Rotation paths and how fast each direction turns (degrees each step)
Each turn is a multiple of 5 degrees from 10 to 175, or 0.
Each row of a path follows its step; steps can be skipped.
Rotation 1:
step 2: 0.23  3.57  0.71  5.03  1.44  -2.88  0.26  1.35  -0.26  -2.10  -0.19  1.64  -1.60  -0.03  -1.25  5.17  0.66  -4.53  0.79  -0.76  0.40  1.88  3.94  -2.56  -4.10  -0.53  -0.71  -2.26  0.84  1.26  2.19  1.70  -0.67  -2.81  2.38  3.15  -1.37  1.49  0.06
step 3: -0.49  -2.27  1.23  3.13  -0.12  -0.72  1.60  -4.67  3.00  -4.88  -1.44  2.44  -0.65  1.37  2.61  1.71  -1.76  -2.37  -0.57  -1.88  2.00  1.37  1.26  -1.19  -1.15  0.71  1.79  -0.91  -3.81  -0.48  -4.87  4.25  -0.82  1.58  0.01  3.68  -1.52  1.43  -0.93
step 4: -0.10  0.44  2.59  3.35  2.95  -2.78  -5.09  0.59  -0.02  -5.06  -0.72  1.49  1.22  -2.32  -1.61  -1.06  3.17  0.62  -0.04  -4.70  -0.22  0.83  1.46  0.16  1.16  -0.36  0.48  1.57  -0.61  2.85  -0.80  2.30  2.33  0.27  2.26  5.35  0.52  0.31  -2.56
step 5: -1.66  3.40  1.00  1.98  3.03  -1.31  -0.02  -0.92  -0.61  -3.25  1.02  1.66  -1.05  -2.59  -1.33  1.76  -1.80  0.92  2.50  2.85  2.08  -1.26  -1.98  -2.75  2.59  -0.23  2.48  -3.76  -4.48  -0.67  0.41  1.11  1.29  1.10  -3.27  5.56  -1.24  1.39  -3.38
step 6: -0.10  1.69  -1.60  2.56  4.05  0.97  -3.11  -4.62  -0.36  -3.88  -1.68  -0.31  4.27  -4.19  1.02  1.19  -0.36  0.91  -2.49  1.37  2.89  -0.89  1.27  -2.91  1.98  -0.47  -2.01  1.25  -0.38  -1.92  1.68  2.53  1.06  1.11  2.05  3.27  -1.68  -0.44  3.69
step 9: 4.37  0.77  -0.26  3.89  1.78  0.18  -3.65  3.18  -2.59  -0.41  1.99  0.27  1.66  -3.18  -1.09  0.23  0.47  0.30  1.62  -0.67  -0.26  2.24  -0.47  -2.84  -3.38  3.89  -1.13  -0.42  -2.05  -0.56  2.71  1.66  -0.05  2.87  -1.36  -0.37  -1.62  5.74  2.65
step 11: 3.09  -0.89  0.55  -0.93  1.13  -3.23  0.06  -1.21  -0.42  -1.76  -1.84  -0.03  6.00  -0.22  1.06  -3.14  2.64  -0.96  2.96  -3.13  0.74  -0.65  -2.48  -2.44  -2.24  3.19  -0.30  1.87  -3.24  3.15  2.65  0.38  -2.32  2.27  3.41  0.36  -3.50  -0.19  -0.24
step 12: 1.85  0.50  -1.29  0.44  1.82  -3.46  -0.12  -0.76  1.34  2.62  2.34  3.29  2.35  1.44  -4.14  -1.94  3.31  -0.53  0.45  0.79  0.01  -3.29  -3.69  1.65  -1.41  3.37  -0.87  -4.37  -2.34  2.25  0.09  2.65  1.82  -1.50  -2.46  3.28  -3.26  1.12  0.44
step 13: 0.98  4.00  -1.38  1.07  0.87  -2.98  0.12  -4.72  0.89  0.79  2.22  0.31  4.07  -1.87  -2.59  -0.16  -0.85  -2.10  3.05  3.24  -2.46  -2.43  1.16  0.88  -2.43  2.46  3.19  2.63  -1.67  -0.14  1.16  2.41  -4.00  -0.11  2.36  2.55  0.08  -0.52  3.23
Speeds:
-0.46  -0.82  0.21  0.80  -0.31  -0.29  -0.79  0.72  -0.31  0.88  1.30  0.69  -0.94  -1.23  -1.52  0.35  1.20  -0.54  -0.36  -1.22  1.18  -0.44  0.04  -0.26  -0.08  -0.24  -0.48  0.02  0.67  -0.01  0.74  -0.17  0.53  -0.43  -0.03  -0.81  -1.17  0.01  -0.49 => 145
-0.72  -1.00  -0.72  -1.04  -0.42  0.21  -0.45  0.99  0.47  -0.55  0.58  -0.31  1.00  0.66  -0.55  0.68  -0.88  0.10  -0.77  -0.55  0.48  0.23  -0.53  0.08  0.50  0.40  1.90  -1.54  -0.31  -0.79  -0.51  0.53  -0.68  0.40  -0.56  -0.35  -1.00  0.43  -0.03 => 170
-0.23  -1.40  0.28  -0.28  -0.09  -1.01  0.00  -0.63  0.05  0.25  -0.84  0.40  0.32  1.04  1.70  -0.50  0.20  0.02  -0.56  -0.59  0.49  -0.16  0.92  -0.06  -0.16  0.21  -0.85  -0.95  -0.63  0.49  -0.95  -0.44  0.59  -0.47  1.55  -0.72  -1.35  -0.49  -0.45 => 90
0.06  -0.24  -0.05  -1.06  -0.11  0.09  0.82  0.60  1.02  0.59  0.33  0.25  0.54  0.19  -0.54  0.66  -0.13  0.29  0.91  0.27  -1.17  -0.96  -0.49  0.93  -1.86  1.06  -1.06  0.68  0.84  -0.21  -0.05  0.87  -0.73  -0.01  0.64  0.04  -1.06  -0.40  -0.79 => 25
-0.05  -0.51  -1.14  -0.11  0.79  0.91  0.55  -0.45  2.12  0.79  0.24  0.49  -0.70  -0.28  -0.29  -0.67  0.11  0.33  -0.26  -0.33  0.86  -0.64  0.05  -0.23  0.76  -0.22  0.23  0.98  -1.45  -1.15  -0.38  0.65  -0.35  -0.70  1.04  0.01  0.90  -0.28  0.23 => 155
-0.81  0.67  0.42  0.56  0.19  -0.02  0.94  0.97  0.32  -1.85  1.23  -0.14  -0.52  0.44  0.66  0.03  0.00  -0.05  -1.24  0.00  0.15  -0.95  1.66  -0.35  0.29  0.40  0.03  0.97  0.56  0.13  -0.84  -0.02  -0.35  -0.70  -0.68  0.95  -0.39  -0.39  -0.75 => 25
0.48  -0.79  0.61  -0.73  1.48  0.68  -0.45  -0.54  0.20  0.57  1.05  0.06  -1.50  1.05  0.36  -0.35  -0.17  -0.04  0.49  0.37  0.32  0.19  -0.90  -0.83  -0.97  -0.63  -0.21  -0.76  0.31  0.09  -0.63  -1.10  -0.57  -0.51  -1.05  1.30  -0.52  0.69  -0.06 => 155
Rotation 2:
step 2: -0.99  1.36  -2.43  4.24  2.51  -0.73  -0.33  1.75  2.87  -0.78  -3.90  2.20  0.36  -1.42  -2.52  -2.25  -4.51  -2.52  -1.28  -1.37  -1.44  1.53  -0.51  -0.17  0.74  1.13  2.07  -0.53  2.72  -0.93  -0.62  -1.99  -2.44  1.80  -0.56  -2.80  -3.76  0.50  1.69
step 3: -2.59  1.54  -1.92  3.13  -0.24  -1.34  -1.45  1.34  0.13  -4.22  -4.24  0.70  -1.17  -1.90  1.68  -0.13  0.21  -0.81  2.25  0.17  0.99  1.90  -2.71  -0.18  0.04  -0.15  1.54  -2.24  -3.23  -2.94  -2.05  0.25  -3.94  -2.21  2.18  -3.07  -2.97  -0.56  -1.05
step 4: -2.72  2.36  0.05  1.00  1.97  2.46  -1.87  1.11  0.81  -4.45  -2.90  -2.02  -0.49  -1.41  4.02  0.38  -2.65  -2.27  3.95  -1.77  0.68  2.36  -1.34  4.86  0.51  -0.72  -2.57  -0.79  0.72  3.18  -1.14  -1.11  -0.66  0.17  0.82  -0.04  -0.96  0.06  -1.34
step 5: -0.93  0.91  -0.23  1.10  2.65  1.98  1.68  4.70  -1.13  -2.17  0.00  -0.03  -0.30  -1.47  1.65  -0.52  -4.71  0.57  -0.24  0.49  -1.13  2.14  -1.72  1.26  3.43  1.10  0.52  1.01  -2.64  2.05  -2.20  -5.04  3.38  0.44  2.63  -1.51  -2.68  -0.49  1.29
step 7: -0.24  3.22  -0.98  4.08  1.36  -2.39  -0.39  4.71  -2.13  -0.49  -1.41  0.06  -1.40  -4.68  1.29  0.23  1.47  0.86  4.27  -0.93  1.10  0.81  -1.88  1.65  1.28  -2.32  -0.03  -0.64  -0.51  -1.55  -2.08  1.92  -0.58  0.55  -1.75  -4.90  -1.57  -0.56  -0.40
step 8: -4.73  1.24  0.24  0.54  4.71  0.49  -1.73  1.64  -1.90  -0.33  -1.91  0.97  -0.12  -2.88  1.91  -0.25  -1.79  0.28  2.86  0.84  -0.81  4.11  -0.59  4.90  0.44  -1.35  -0.85  2.52  -1.36  0.71  -0.63  -1.37  -3.37  1.65  -3.18  0.32  0.58  0.19  1.97
step 10: 0.79  1.96  -0.77  3.17  2.89  -2.62  1.05  0.47  4.31  -3.36  -1.50  0.49  -4.84  -1.93  0.05  0.97  0.35  -1.70  1.47  -0.58  -1.18  5.15  0.22  0.08  1.74  2.18  1.28  -0.06  -0.43  -0.71  2.46  -0.05  -0.21  1.34  0.21  -1.34  -3.66  -2.08  1.74
step 11: 2.62  1.21  -0.79  2.27  0.49  0.68  -3.83  2.55  0.06  0.17  -2.42  -0.64  -2.65  -2.40  1.93  -0.24  -0.27  0.87  1.98  -2.84  2.16  2.07  -3.19  2.96  3.95  -0.10  0.47  -1.78  -2.05  1.18  2.00  -0.43  -2.92  -2.44  -1.53  -3.57  -2.72  -0.43  1.38
step 14: -1.07  2.04  -0.10  6.01  3.11  -1.74  -0.50  -0.06  0.08  -3.60  0.23  -1.82  -2.16  -1.23  -1.20  -1.58  0.59  0.91  2.00  -0.49  -0.59  4.97  -1.21  -0.86  4.37  0.03  -0.19  1.02  -2.44  2.64  0.48  3.36  0.46  1.16  1.68  -0.71  -0.63  -0.95  -1.69
Speeds:
-0.64  -1.53  0.34  -1.15  -0.15  0.58  -0.19  0.16  -0.98  -0.06  -0.23  -1.27  -0.11  -0.32  0.17  1.65  -0.87  -1.09  0.93  1.01  -0.36  0.57  0.11  0.80  -0.82  -0.60  -0.37  0.44  -0.09  -0.40  -0.41  -0.06  -0.77  -0.39  0.37  -0.54  1.02  0.32  -0.89 => 85
0.36  -0.02  -0.10  -0.45  -0.42  1.13  -0.21  1.07  0.31  -0.35  -0.41  -0.65  -0.46  0.23  -0.86  1.92  1.80  -0.54  0.06  -0.62  0.31  0.12  -0.75  -0.28  0.19  0.65  0.46  -0.28  -0.03  0.84  -0.06  -1.35  1.21  0.05  -0.42  0.11  0.26  0.42  1.23 => 65
0.07  0.47  0.70  -0.22  1.15  -0.81  -0.40  -0.74  -0.35  -0.47  -0.37  -1.49  -0.16  -0.09  -0.75  -0.30  0.40  -0.41  0.19  -0.81  -0.45  -1.70  -0.02  0.02  0.97  0.55  -0.33  -0.53  1.63  1.22  -0.60  0.22  -0.04  -0.38  -0.13  -0.67  0.38  0.15  -1.38 => 140
-0.37  0.66  0.12  -1.23  -0.21  0.54  1.78  -0.17  -0.48  -0.34  -0.15  1.11  -0.92  -0.49  0.60  -0.13  0.96  -0.43  0.87  -0.08  1.35  0.51  0.27  -0.48  -0.29  -0.21  -0.43  -0.17  2.10  -0.46  0.10  0.52  0.30  -0.68  0.86  -0.06  -0.46  -0.29  -0.07 => 120
Rotation 3:
step 1: -0.51  -2.71  -2.94  -0.06  -0.33  2.21  1.91  -2.22  -0.85  2.18  -5.49  -2.99  -1.47  3.85  -3.27  0.44  1.02  -2.36  0.50  -4.21  2.76  2.04  1.66  1.38  -0.18  -2.91  0.24  1.36  2.38  1.90  0.43  -2.08  -1.44  3.48  0.39  1.86  1.44  -1.69  -1.87
step 2: -3.45  -2.00  -5.22  1.12  -0.28  -0.12  -1.85  0.64  0.74  -1.62  -1.78  -3.58  -2.57  2.48  0.87  -0.28  2.42  -0.63  -4.31  1.88  1.45  2.24  1.20  1.97  -1.39  -2.28  -0.74  -0.64  -0.51  -0.23  -3.65  5.06  0.55  -2.17  -0.96  0.34  1.89  -0.91  3.61
step 4: -2.11  -4.83  -1.55  -0.33  0.04  -1.96  0.92  1.70  0.64  0.11  -0.52  -1.34  -2.45  1.84  2.07  1.16  3.55  -3.82  0.46  -0.72  0.61  1.47  -1.79  2.47  -3.37  -2.19  3.22  -0.43  -5.39  -1.49  1.86  -1.37  2.13  4.22  0.65  2.65  0.96  0.06  1.67
step 5: -3.44  1.80  -0.23  -2.29  -4.39  0.16  3.45  1.46  -1.14  0.38  0.88  -1.22  1.71  5.08  1.09  -0.31  4.37  -2.69  -0.35  -0.19  0.68  3.77  -0.88  -2.32  -0.95  0.15  -0.66  -1.71  2.14  -0.68  -2.20  2.15  1.46  2.56  0.82  -3.45  4.32  -0.43  0.23
step 6: -1.49  -2.56  -0.62  -1.39  0.03  -0.10  3.21  -1.69  -1.42  1.43  0.18  0.84  -0.14  1.25  3.21  -2.34  -1.23  0.28  0.53  -2.01  -2.41  3.58  -0.44  1.48  -3.19  -2.11  5.74  -4.80  -0.18  -3.30  -0.58  0.33  0.83  -4.88  1.88  -0.31  1.01  0.70  3.10
step 8: -0.06  -0.81  -4.17  -1.45  -0.92  0.89  -1.44  -0.24  -1.90  0.06  -1.04  -3.36  -3.50  3.00  -0.68  -0.49  -2.59  -1.04  -2.21  -2.51  -1.50  -0.15  -3.74  2.49  -2.15  1.60  -0.97  -5.85  0.74  -0.79  -2.22  0.61  3.40  1.14  -1.84  -3.03  1.99  -2.22  2.27
step 9: 0.03  -2.45  -2.26  -1.75  -5.58  0.46  0.94  -4.31  -2.79  -0.55  -4.31  -0.26  1.09  3.49  2.10  -3.18  -0.18  1.50  0.17  -1.89  2.26  -1.43  2.75  1.98  -2.82  -1.74  0.18  -0.49  3.97  0.28  0.26  -0.75  -0.53  -2.07  -1.73  1.27  2.60  1.06  -1.77
step 10: 1.83  -2.99  -2.08  3.13  2.79  -0.90  -1.09  0.59  -1.49  2.78  -2.03  -2.62  -5.92  3.64  1.69  -1.18  1.42  0.65  1.05  -1.24  2.75  0.02  0.13  2.81  -0.18  -2.78  2.06  2.18  -0.07  0.30  0.81  2.43  2.57  0.26  -2.08  -0.29  2.47  2.10  4.31
step 14: -0.76  -1.06  -2.08  -2.00  1.06  -5.12  1.63  -1.00  -1.47  0.90  0.07  -1.78  0.43  2.57  -0.08  1.33  1.29  -1.00  0.40  -1.29  -0.38  2.08  -4.30  -1.69  -4.09  -0.88  -0.04  -2.87  -4.16  -5.04  2.52  1.91  1.72  -1.60  -0.76  -2.24  1.83  -2.11  2.66
Speeds:
0.60  -0.52  -1.34  -0.54  1.19  -1.10  0.50  0.64  0.62  1.10  0.57  0.77  -0.56  0.33  0.81  0.02  -1.13  0.64  1.07  0.85  0.02  -0.04  -1.13  -0.60  -0.60  0.28  0.22  1.34  0.01  -0.05  1.04  0.54  -0.58  -0.21  -0.47  -0.17  -0.73  -0.46  0.06 => 100
-0.53  -0.21  0.26  0.17  -0.08  -1.45  0.97  -0.06  0.48  0.41  1.22  -0.11  0.15  -0.87  0.18  0.32  2.59  -1.17  0.12  1.03  0.03  0.91  -0.20  -0.72  -0.05  0.58  0.25  -0.74  -0.25  -0.69  -0.04  -0.18  -0.77  0.15  0.34  0.67  -0.44  0.09  0.33 => 40
-0.70  -0.30  0.60  1.08  -0.05  -0.02  -1.05  0.31  -0.35  1.16  -0.97  0.74  0.21  0.03  0.56  0.01  -0.53  -0.39  -1.11  -0.23  -0.48  0.60  -1.22  -0.98  0.48  0.61  -0.16  -0.93  -0.75  0.64  1.22  -0.72  -0.15  1.32  -1.15  0.68  0.25  -0.54  -0.34 => 100
-0.31  -1.46  -0.59  0.28  0.14  -0.11  -0.61  0.04  -0.15  0.21  -0.62  -0.32  -0.10  0.90  -1.66  -0.97  1.44  0.13  -0.71  0.53  -0.34  -0.71  0.11  0.08  0.58  -0.36  0.09  0.58  -0.59  1.41  0.26  0.86  -0.66  -0.30  -0.30  -0.51  -1.42  0.95  -0.64 => 40
-0.84  0.85  -0.58  0.59  0.94  0.34  0.01  0.43  1.04  1.10  -0.09  -0.34  0.18  -0.74  -0.92  -0.68  -1.34  -0.97  -0.13  -0.25  -0.24  0.32  0.17  -0.16  -0.44  -1.07  -0.03  -0.87  0.36  0.43  -1.73  0.50  -1.36  -0.51  0.19  0.84  -0.60  -0.58  0.00 => 70
-0.98  0.88  0.33  -1.01  -0.23  0.84  0.65  -0.17  -0.35  1.04  0.70  0.29  0.11  1.14  -0.61  -1.34  0.14  -0.40  0.49  0.49  1.07  -0.54  0.68  -0.24  0.75  0.27  -1.51  0.34  0.36  0.06  1.36  -0.49  -0.45  -0.34  0.47  0.76  0.72  -0.75  -0.68 => 175
